One turn moves each row of this set onto another row. After a few examples, where does it send each row asked below?
k6: -14  -12  -7  1  -15  4  -4  4  13  8  -10  8  -12  -7  -3  5  -1  -20  -13
k421: 8  -10  10  4  -13  -27  7  14  33  1  -1  -1  1  -1  -12  -17  -2  11  10
k814: -2  -21  -7  -10  5  -1  -10  -4  9  -2  -3  18  -1  -14  22  17  -5  -19  -5
k275: 20  -14  16  1  9  -9  -14  -10  7  -5  -4  4  11  -18  21  22  2  -3  3
k815: -15  -1  2  14  -28  -6  -2  9  9  -3  -18  2  -3  -22  -10  -3  3  -5  12
k671: -5  2  -4  4  1  13  -10  8  -19  -22  13  7  -13  -5  -31  -1  18  3  15
k117: -5  7  -1  14  -16  0  -17  12  -9  -27  -16  -1  6  -24  -3  10  16  -2  21
k798: 24  -16  31  14  11  -4  -2  5  31  -11  0  -1  4  -6  -4  0  -3  18  18
k420: 31  -4  2  -13  0  11  -30  39  22  -16  3  -12  14  -6  -8  -15  8  -8  14
k280: 29  -13  11  -13  10  12  -32  32  23  2  11  0  14  -12  -1  -12  -1  -1  24
k282: 13  1  -5  11  -6  16  -2  -13  20  12  23  -5  -11  5  1  -9  -12  -18  13
k300: -8  0  -24  -8  3  -10  -13  25  1  -25  3  12  8  -17  -5  -4  -6  3  38
k591: -4  -12  -12  3  7  6  -12  20  14  -5  18  -8  -12  21  2  -2  20  -16  -14
k207: 30  -18  -8  -3  -3  -22  -4  -16  12  -38  9  -10  1  -15  7  -6  2  4  17
k424: -10  -24  -2  -15  21  -2  -11  15  10  -28  17  20  2  -13  16  6  -1  -8  31
k497: 14  -15  -9  -4  -8  -1  -31  41  24  -19  8  -15  11  -13  0  -22  6  -13  23
k539: 19  4  12  14  2  3  -21  2  -9  -17  -9  -10  10  -13  4  21  21  -1  4
k677: 6  -29  5  -8  -6  -5  -26  41  25  -5  12  -12  1  -18  -12  -22  5  -10  18
k434: 7  -1  -4  17  -8  -4  5  -9  22  16  20  5  -3  11  2  -13  -8  -11  7
k813: -7  -3  3  -14  -8  13  -9  3  -12  -23  18  9  -18  -11  -22  -9  26  -1  23
k63: 18  -31  -3  -10  6  19  -35  29  27  -5  11  7  6  -10  11  -16  6  -2  18
k301: 12  -37  3  -15  -1  13  -28  35  29  -10  7  -1  -5  -9  -7  -19  10  -5  3
k386: 22  -20  -1  0  9  -17  1  -11  11  -47  10  4  6  -10  12  3  1  -3  19
k889: 6  -7  -1  -1  -21  13  9  -10  26  -23  2  20  -11  -7  1  -22  1  0  27
k801: -2  -4  -13  -1  -18  1  9  -2  15  -26  -4  29  -4  -6  -6  -19  0  6  26
k265: 14  6  -13  18  13  23  -23  20  4  -15  6  -13  -3  13  -11  4  14  2  4
k143: 8  -4  -6  -17  18  -2  -2  -1  -3  -14  25  4  -7  7  -8  11  -4  -29  -1
k410: 17  -12  11  36  1  -7  -11  -8  1  -12  20  -17  -1  -4  -5  -3  14  11  18
k247: 13  -10  4  20  -8  -7  -17  -8  -4  -8  28  -23  -8  -6  -6  -10  25  8  16
k303: 19  -2  -12  -25  14  1  -7  -7  -3  -20  21  -5  -7  -6  -11  8  -13  -23  9

k265 goes to -> k300
k497 goes to -> k677
k303 goes to -> k207
Now find these:
k815 goes to -> k6
k671 goes to -> k801

One turn moves each row of this set onto another row. After a few examples, where does it send each row asked below?
k631: 10  -3  15  3  -25  -7  -4  -9  2  -19  22  12  14  11  2  12  -11  -11  3  3  -21
k479: -18  18  -12  8  5  2  5  -7  -2  7  -17  -24  0  -18  10  4  15  -7  -5  -7  7
k506: 17  -4  10  -8  3  6  27  -6  -12  -8  -1  2  5  3  -15  21  -3  18  10  -7  -1
k548: 1  14  14  0  -24  6  -23  -10  6  -10  7  11  -3  -1  18  -5  -31  3  -4  -12  -15
k914: 20  -18  5  8  -18  7  -12  5  5  -14  -7  3  4  1  -14  -3  -10  22  -27  7  10
k840: 12  -20  -19  5  -12  3  -15  12  3  -15  10  5  7  -2  -9  -9  4  14  -27  15  7
k635: 14  -16  -5  0  -15  -25  -8  -10  9  4  22  17  4  11  -17  7  -4  1  -9  -2  -19
k215: -12  15  0  6  21  -14  -15  -26  -7  -3  7  -1  -6  -8  0  -2  0  -13  24  -15  10
k772: -4  -8  -11  -1  -6  -17  -23  3  32  12  20  8  -9  4  -5  -9  5  -10  -18  5  -12
k654: -7  9  11  0  25  -12  -7  -19  -1  -6  11  2  -7  0  -12  5  10  -20  30  -6  12
k126: -10  1  -7  13  2  -1  5  -8  25  6  -16  -31  13  -9  7  8  8  -6  -14  -4  -6
k680: 9  -3  1  3  -18  -18  -22  -16  16  12  2  10  -9  0  -3  -4  -24  14  -19  -16  -13
k459: -11  7  -2  4  -18  -4  -24  0  23  -10  22  2  6  0  19  -7  -3  -22  -7  8  -20
k158: 1  8  1  -17  -13  8  -17  8  1  -15  34  25  -9  5  10  -7  -9  -6  7  8  -14
k586: 0  -5  11  -11  15  13  19  12  24  0  3  -11  0  5  -11  15  23  -6  2  14  4
k520: -8  16  -8  -7  10  18  -3  -1  9  7  -15  -14  -14  -19  16  -9  -10  19  -8  -13  5
k60: 6  -4  -4  -20  -4  -5  -20  7  15  10  24  28  -26  3  -8  -10  -8  11  -8  1  -6
k480: -3  11  -13  -11  8  5  20  -1  -27  -4  3  0  -6  -12  -4  12  18  5  13  0  10
k173: 14  -20  -10  15  -17  0  -14  5  5  -14  -2  -2  12  -2  -8  -5  -4  15  -31  9  5
k193: -13  13  9  0  8  10  14  4  10  5  -14  -20  -5  -6  -4  14  24  -13  1  4  14
k109: -4  15  12  -2  22  -8  -10  -24  -8  -4  4  5  -12  -3  -8  2  -2  -9  29  -14  13
k714: -14  18  10  1  24  -6  -18  -19  8  0  1  -5  -12  -6  0  -3  2  -17  21  -11  13
k544: 13  -13  2  -2  -11  16  -19  14  9  -10  -3  6  -6  -1  -8  -9  -8  22  -28  10  14
k505: 2  6  11  0  1  3  28  -6  -12  -3  -10  -10  2  -2  -14  24  17  -2  8  0  9
k128: 0  1  -33  -13  13  4  10  -1  -19  -6  15  2  -1  -14  6  -2  3  17  6  -3  -4
k347: 12  -8  26  -8  -12  -7  -13  -2  32  13  4  14  -16  13  -18  3  -10  5  -14  -1  -4
k175: 9  -18  -6  -1  -9  13  -17  20  14  -12  6  4  -2  0  -10  -9  7  12  -28  19  12
k26: 1  7  34  -9  -18  14  -15  7  29  -9  11  9  -6  10  3  5  -10  -14  0  7  -7
k956: -9  22  -9  -5  6  10  9  -5  -20  4  -14  -7  -14  -20  7  2  1  11  3  -13  13
k879: -9  12  17  8  20  -13  -10  -25  7  -2  -2  -6  -3  -1  -9  6  4  -20  24  -11  10

k126 goes to -> k506
k175 goes to -> k840
Now find these:
k956 goes to -> k193
k714 goes to -> k654
k459 goes to -> k631
k680 goes to -> k347

One turn moves each row of this set onto another row. After a few examples, where does it send each row asked below?
k55: 19  2  18  38  -4  19  -1  7  13  7  -13  42  0
k431: 7  8  22  35  -10  20  3  10  15  22  -16  31  5
k925: -1  12  -16  24  20  15  -10  42  15  6  4  27  -20
k197: 10  -19  4  32  7  -10  0  11  -2  24  2  50  -16
k402: 7  18  6  41  0  27  -1  23  21  0  -12  21  -11
k102: -1  -12  -16  19  28  -4  22  1  14  36  -1  18  -6
k156: 10  -7  -20  43  -4  0  -6  13  26  22  34  14  10
k792: 2  14  -16  18  14  21  -12  36  24  4  8  25  -13
k447: 9  6  -24  50  29  -9  -9  1  7  34  13  19  -2
k782: 15  -12  -25  49  9  -7  -8  16  14  13  32  24  0
k376: -5  18  -12  16  8  20  -9  39  26  14  6  17  -11
k666: 13  0  17  46  6  11  2  15  0  12  -19  43  -9
k569: -9  17  -14  23  16  15  -6  43  17  18  1  17  -18
k702: 1  19  8  43  1  24  2  26  17  7  -16  16  -12
k649: 13  10  -21  41  15  0  -12  -8  21  33  20  15  11
k321: -5  -13  10  30  -2  -11  7  13  2  45  -3  34  -12
k373: 18  6  -26  45  24  -3  -14  -5  14  24  19  23  4
k930: 8  16  5  44  6  24  -1  25  15  -4  -13  24  -15
k978: 2  5  21  45  1  12  6  17  3  26  -22  32  -6
k637: 14  -13  -19  11  23  3  15  -7  23  20  7  27  0
k733: 3  -9  -15  11  19  3  19  -5  25  33  5  16  3
k589: 18  -16  5  20  -7  -1  -5  1  16  17  10  49  -4
k546: 9  -15  -20  19  32  -3  17  -1  12  22  3  29  -8
k311: 3  -11  -23  56  12  -12  -1  23  7  26  24  17  -6
k168: 4  12  -21  45  20  -5  -7  -1  14  43  14  10  6
k778: 2  17  6  47  7  22  2  29  12  4  -17  19  -17
k774: -2  -5  -19  49  0  -7  0  20  17  37  27  8  4
k426: 3  -9  11  17  -16  0  2  4  18  39  7  33  1

k792 goes to -> k925
k55 goes to -> k666
Now find these:
k702 goes to -> k402
k168 goes to -> k649
k311 goes to -> k774
k197 goes to -> k321
k733 goes to -> k637

One turn moves each row of this set onto another row. After a few examples, where does it send each row asked below?
k598: 6  39  21  -6  -10  31  -5  -6  -7  -27  7  -24  27  -3  12  16  11  -1  1  -2  9  3
k991: 31  6  25  -8  -24  26  -11  4  6  12  20  1  13  6  -14  -12  21  -31  -43  26  4  15
k852: 15  12  18  -14  -21  21  -8  23  -2  13  20  -9  12  -5  -16  -20  7  -28  -43  28  7  20
k136: 13  -19  26  26  -5  11  -19  9  -10  -6  26  -19  4  9  15  8  11  -47  -1  8  2  8
k259: 5  -13  13  25  -2  4  -16  8  -8  -8  18  -33  10  -8  14  5  13  -41  7  10  0  13
k121: 23  -8  28  20  -1  8  1  -5  -22  7  22  -5  26  -5  -6  -25  -7  -40  -13  -9  15  19
k768: 17  12  24  -16  -30  32  -6  15  3  8  26  2  15  -6  -1  -13  12  -29  -49  21  10  9
k787: 18  19  27  2  1  8  -14  0  -15  -25  32  -24  16  -18  -13  -3  -5  -10  -8  -24  -11  -2
k364: 12  24  25  -7  -1  15  -15  5  -14  -18  33  -19  13  -16  -12  -8  -5  -1  -2  -26  0  -8
k163: 9  -11  18  30  2  3  -17  7  -6  0  14  -27  6  2  20  2  -1  -39  5  6  -1  12
k738: 8  -10  23  28  -1  0  -17  4  -15  -7  24  -26  4  2  31  -7  6  -39  -6  4  -6  11
k524: 25  9  27  -9  -21  27  -8  15  -3  17  13  -2  7  -3  -8  -19  16  -27  -44  28  -2  17
k219: 12  -14  15  31  -1  6  -14  -4  -12  -4  18  -30  9  4  21  -5  11  -39  -2  1  7  1
k870: 11  44  22  -1  -14  32  -1  -1  1  -27  6  -17  22  -8  0  16  10  0  -12  -9  -9  8
k92: 1  35  18  -7  -10  25  -3  -3  -6  -17  3  -10  25  5  6  15  23  4  -3  -13  -6  7
k367: 6  -12  15  20  -5  5  -15  -3  -6  -2  17  -29  0  5  20  7  0  -52  -11  -1  -5  4
k103: 14  12  31  -16  -17  19  -12  7  7  16  24  4  17  1  -9  -14  8  -32  -42  28  3  14
k454: 19  -6  31  15  8  10  -4  -5  -24  11  21  -4  27  -7  0  -9  -9  -42  -5  -13  10  23
k976: 7  7  42  -6  -25  32  -15  -4  -36  4  17  -11  9  -8  -16  -18  3  -15  -43  0  0  17
k427: 8  39  27  -4  -20  21  0  -4  4  -24  10  -19  19  -4  19  10  12  9  -17  -9  1  9
k511: 14  46  16  -5  -10  25  -7  -2  -1  -21  6  -20  18  1  13  5  10  9  -12  -10  -4  7
k577: 0  12  44  -11  -17  23  -18  -7  -30  0  14  -5  10  -10  -18  -14  10  -6  -40  -2  3  23
k848: 18  3  32  -21  -20  22  -11  17  1  13  23  -2  11  0  -7  -15  15  -26  -42  25  10  24
k387: 21  9  31  -18  -28  24  -2  22  3  15  12  -12  18  -1  -7  -21  14  -28  -37  23  9  8
k30: 19  44  25  2  -9  26  -8  -9  -2  -23  -2  -10  22  1  2  12  10  4  -5  -4  -1  3
k412: 13  44  28  -3  -15  21  6  0  -14  -29  1  -21  20  -1  8  16  9  0  -13  -4  -6  4
k407: 6  -9  9  26  -6  1  -25  10  -15  -9  16  -24  7  5  14  -8  13  -43  3  0  4  4

k387 goes to -> k367
k407 goes to -> k412
Now find these:
k787 goes to -> k577
k511 goes to -> k524
k991 goes to -> k259
k364 goes to -> k976
k848 goes to -> k219
k852 goes to -> k738
k136 goes to -> k598

One turn moves each row of this set onto another row. After a few examples, where does it send each row asked below?
k773: -6  33  4  -14  16  2  -23  15  -14  30  31  17  -3  -21  11  -21  -9  20  21  -40  -6  -16  -12  -7  -26
k206: -3  17  16  -19  11  1  4  16  -2  39  25  16  -1  -21  -4  -33  3  9  4  -33  -15  -8  -13  -9  -43
k540: -6  10  2  -1  25  16  1  12  -3  37  39  5  -5  -13  -13  -19  -5  7  21  -41  -5  -12  -20  7  -22
k54: -20  24  -1  -40  6  -5  -21  15  -16  28  11  -8  -48  -9  -5  26  -5  -1  -1  -15  -2  10  14  21  -24
k309: -22  1  17  -38  24  15  -23  14  -25  42  14  19  -51  6  8  2  38  -7  10  -21  -9  -2  18  8  -25
k464: -5  27  -5  -12  16  0  -10  8  2  35  19  14  10  -25  -1  -5  25  20  7  -51  -15  -14  1  -2  -28
k61: -22  -5  14  -21  -19  13  -22  14  -19  26  -5  24  -32  -17  -10  25  14  -8  4  -15  -2  10  7  0  -20
k911: 8  -5  14  -38  28  3  -27  -6  -3  18  -4  3  -13  -11  -12  -1  0  -5  15  -45  -8  11  14  23  -45
k66: -8  23  2  -15  25  30  -13  9  -9  43  36  9  7  -15  -8  -31  8  13  9  -42  -15  -14  -6  15  -25
k441: -16  6  10  -30  3  20  -25  3  -32  17  1  13  -40  -23  3  7  18  -22  1  3  -2  0  9  8  -29
k980: -3  27  1  -8  16  12  -9  35  -9  37  28  13  15  -6  -8  -14  5  16  9  -49  -13  -9  -2  8  -25
k313: -12  -14  12  -24  7  17  -22  -3  -15  30  -5  8  -20  -25  -11  18  11  -26  1  -16  -12  1  24  -3  -16
k145: -9  26  13  -21  15  -2  -13  12  -15  26  26  22  1  -26  5  -26  1  17  21  -34  -5  -21  -15  -11  -28
k518: -7  -4  10  -32  2  17  -17  10  -19  23  -7  15  -32  -18  -13  23  14  -18  -2  -15  10  4  16  1  -7
k278: 6  -3  13  -37  21  20  -28  -16  -10  23  14  -2  -16  -14  -25  -5  -5  -7  16  -44  1  13  14  27  -35
k675: 8  -2  7  -27  25  26  -34  -12  -5  22  2  3  -10  -14  -5  5  -5  -7  21  -50  -7  11  21  17  -35
k131: -6  22  -3  -33  19  2  -31  24  -22  45  29  0  -56  -2  2  17  0  -3  7  -18  3  2  17  21  -16
k463: 2  17  7  -25  8  0  -31  14  -31  36  10  5  -55  -2  -1  24  -13  -11  -2  -24  -3  9  13  10  -26
k122: -3  18  10  -29  24  -1  1  16  -4  33  21  15  15  -24  -8  -25  6  10  4  -31  -12  -18  -11  16  -31
k958: -7  23  7  -12  13  19  -4  27  -14  36  32  16  16  -7  -16  -20  14  14  10  -45  -12  -12  -3  8  -25
k496: -3  3  0  -23  10  3  -36  11  -15  36  18  -15  -39  -11  -18  19  -17  -12  -6  -19  -8  13  17  20  -20
k361: -20  9  4  -25  10  25  -41  11  -34  25  9  8  -53  -1  12  1  21  -9  0  -11  -13  9  10  15  -38
k691: -4  24  6  -14  12  5  2  32  -9  32  24  16  20  -13  -16  -17  6  12  8  -42  -9  -12  -4  9  -24
k608: 1  28  -5  -12  28  10  -15  24  0  38  18  11  14  -19  10  -11  -3  14  8  -43  -18  -12  -3  12  -28
k522: 2  28  2  -6  11  9  -7  21  3  42  21  11  3  -24  12  -17  -9  8  8  -39  -17  -6  -4  -13  -35
k547: -7  25  3  -21  17  -9  -5  6  -5  38  33  8  0  -17  -16  -17  26  25  3  -46  -11  -12  -7  9  -36
k475: -4  9  2  5  27  14  -2  17  2  33  23  14  1  -14  2  -9  0  7  25  -45  -13  -12  -17  -2  -23
k331: -16  9  2  -16  -18  10  -34  22  -19  33  11  8  -44  -7  -11  26  -7  1  0  -20  -1  17  8  12  -20
k297: -6  6  11  -6  30  -2  6  20  2  29  26  14  -2  -10  -9  -17  2  12  19  -41  -12  -11  -23  5  -32
k607: -4  32  -8  -10  11  9  -13  1  -4  42  39  4  3  -27  -12  -8  13  20  6  -49  -7  -13  0  4  -22
k374: -20  -12  16  -26  22  11  -36  8  -18  36  7  3  -42  10  -9  0  24  -6  -4  -28  -28  14  16  11  -36
k284: -33  11  7  -32  15  21  -30  9  -19  32  4  8  -50  5  9  14  29  4  6  -30  -22  12  18  7  -30
k759: -14  2  19  -25  13  23  -31  2  -37  38  7  18  -59  9  1  6  21  -9  2  -29  -15  8  14  3  -32
k391: -10  8  7  -35  11  10  -12  10  -21  35  7  17  -34  -25  7  24  15  -22  13  -8  9  -13  23  0  -6
k335: -8  18  -3  -24  5  6  -36  18  -29  21  5  2  -46  -16  9  15  -1  -13  -2  -2  -2  7  10  17  -31
k713: -28  -3  16  -22  -12  17  -33  18  -23  34  9  19  -49  4  -12  11  21  5  1  -22  -11  19  4  11  -30
k880: -2  26  6  -10  10  21  -8  13  -5  48  41  8  -8  -18  -3  -33  -3  12  6  -41  -16  -6  -8  -5  -36
k531: -2  10  -1  -27  8  10  -35  26  -19  31  9  0  -51  2  -9  23  -5  -4  -7  -27  7  18  15  19  -15
k355: -5  2  18  -31  1  12  -13  -2  -34  29  -3  20  -40  -20  -8  19  7  -25  3  -12  2  -3  15  -3  -20
k795: -16  -8  16  -31  14  27  -31  14  -24  30  3  16  -50  11  -9  5  31  -3  -3  -31  -5  14  12  8  -23
k697: -28  9  7  -38  -1  24  -11  -7  -20  27  4  7  -34  -25  -8  20  20  -15  6  -11  -2  -2  20  1  -13
k612: -12  28  11  -17  17  8  -21  11  -18  31  37  19  -7  -14  6  -32  2  20  22  -42  -6  -16  -15  -7  -29

k697 goes to -> k54
k980 goes to -> k958
k313 goes to -> k496
Now find these:
k880 goes to -> k206
k66 goes to -> k122
k713 goes to -> k61
k131 goes to -> k309
k463 goes to -> k759
k773 goes to -> k612
k531 goes to -> k795
k361 goes to -> k441
k475 goes to -> k540
k547 goes to -> k464
k675 goes to -> k278

